a =
[[139 121 130 136 104 122 130 123 148 129 135 125 120]
 [139 119 128 123 102 122 132 124 151 129 135 124 124]
 [139 119 129 130 111 120 132 124 149 129 135 125 128]
 [139 120 128 128 105 119 132 125 149 128 135 125 131]]
a[0][0] -> 139
a[3][2] -> 128
a[0][10] -> 135
a[:, 4] -> [104, 102, 111, 105]
a[1] -> [139, 119, 128, 123, 102, 122, 132, 124, 151, 129, 135, 124, 124]
a[3][3] -> 128
a[3] -> [139, 120, 128, 128, 105, 119, 132, 125, 149, 128, 135, 125, 131]
a[0][6] -> 130
a[2][3] -> 130
a[:, 0] -> [139, 139, 139, 139]
a[1][5] -> 122
a[0] -> [139, 121, 130, 136, 104, 122, 130, 123, 148, 129, 135, 125, 120]
a[2][10] -> 135
a[3][10] -> 135
a[3][11] -> 125
a[1][4] -> 102
a[3][7] -> 125

X =
[[133 133 131 127 135]
 [130 132 132 147 133]
 [116 157 132 129 123]
 [136 132 129 126 132]
 [141 147 131 133 134]
 [104 147 138 154 102]
 [136 129 132 131 131]
 [123 114 120 133 125]
 [139 134 128 125 135]
 [137 124 138 129 133]
 [136 129 111 129 121]
 [131 134 130 130 134]
 [124 135 128 130 148]]
Indices start at 0.
(0, 0) = 133
(3, 4) = 132
(2, 3) = 129
(9, 3) = 129
(10, 0) = 136
(6, 3) = 131
(8, 3) = 125
(8, 4) = 135
(9, 0) = 137
(9, 1) = 124
(4, 2) = 131
(7, 0) = 123
(11, 2) = 130
(3, 2) = 129
(3, 3) = 126
(9, 2) = 138
(2, 4) = 123
(10, 1) = 129
(3, 0) = 136
(2, 1) = 157
(3, 1) = 132
(10, 4) = 121
(2, 0) = 116
(7, 3) = 133
(6, 4) = 131
(12, 0) = 124

m =
119	116	145	113	129	102
113	110	134	132	117	132
135	136	125	138	128	147
129	145	113	117	130	120
132	125	115	157	134	138
131	143	116	131	138	119
142	134	133	141	127	156
134	124	122	152	135	146
m[0,0] => 119
m[1,1] => 110
m[:, 0] => [119, 113, 135, 129, 132, 131, 142, 134]
m[1] => [113, 110, 134, 132, 117, 132]
m[3,1] => 145
m[:, 3] => [113, 132, 138, 117, 157, 131, 141, 152]
m[1,0] => 113
m[4,2] => 115
m[5,1] => 143
m[6,5] => 156
m[3] => [129, 145, 113, 117, 130, 120]
m[1,5] => 132
m[7,2] => 122
m[7,5] => 146
m[5,4] => 138

B =
127  140  111  119  120  125  119  146  125  132  142  121  143  134  118  114
128  124  133  140  126  142  121  125  130  123  122  132  133  153  141  129
151  121  119  125  126  136  129  123  126  134  136  124  121  134  115  145
141  123  120  109  130  138  129  122  139  125  123  133  115  134  128  151
140  134  124  120  134  129  133  111  119  135  136  125  125  142  133  132
111  127  136  133  133  131  131  136  130  129  119  132  124  116  130  134
120  109  128  114  126  128  126  113  122  119  131  132  136  138  140  125
129  126  117  134  136  138  124  124  117  116  141  129  116  128  128  137
135  123  129  132  122  133  132  134  132  123  128  119  134  132  135  123
132  129  121  118  108  141  120  132  136  134  125  132  130  115  130  127
124  114  124  131  128  135  135  120  137  129  114  144  121  122  132  113
Indices start at 0.
(0, 0): 127
(5, 4): 133
(7, 6): 124
(7, 5): 138
(2, 14): 115
(1, 0): 128
(8, 6): 132
(3, 4): 130
(9, 4): 108
(5, 7): 136
(9, 15): 127
(1, 7): 125
(1, 9): 123
(10, 8): 137
(10, 7): 120
(7, 4): 136
(6, 12): 136
(6, 7): 113
(4, 1): 134
(4, 11): 125
(6, 10): 131
(7, 15): 137
(10, 3): 131
(0, 5): 125
(7, 9): 116
(0, 2): 111
(7, 2): 117
(6, 5): 128
(8, 3): 132
(9, 14): 130
(5, 8): 130
(8, 15): 123
(0, 13): 134
(6, 6): 126
(6, 0): 120
(8, 5): 133
(3, 3): 109
(8, 10): 128

W =
[[124 106 119 133 131 121 119 105 105 141 100 114 102]
 [109 114 150 114 121 121 136 126 105 135 103 143 140]]
W[0,0] => 124
W[1] => [109, 114, 150, 114, 121, 121, 136, 126, 105, 135, 103, 143, 140]
W[1,4] => 121
W[1,12] => 140
W[1,6] => 136
W[0,5] => 121
W[0,11] => 114
W[:, 10] => [100, 103]
W[0,3] => 133
W[:, 12] => [102, 140]
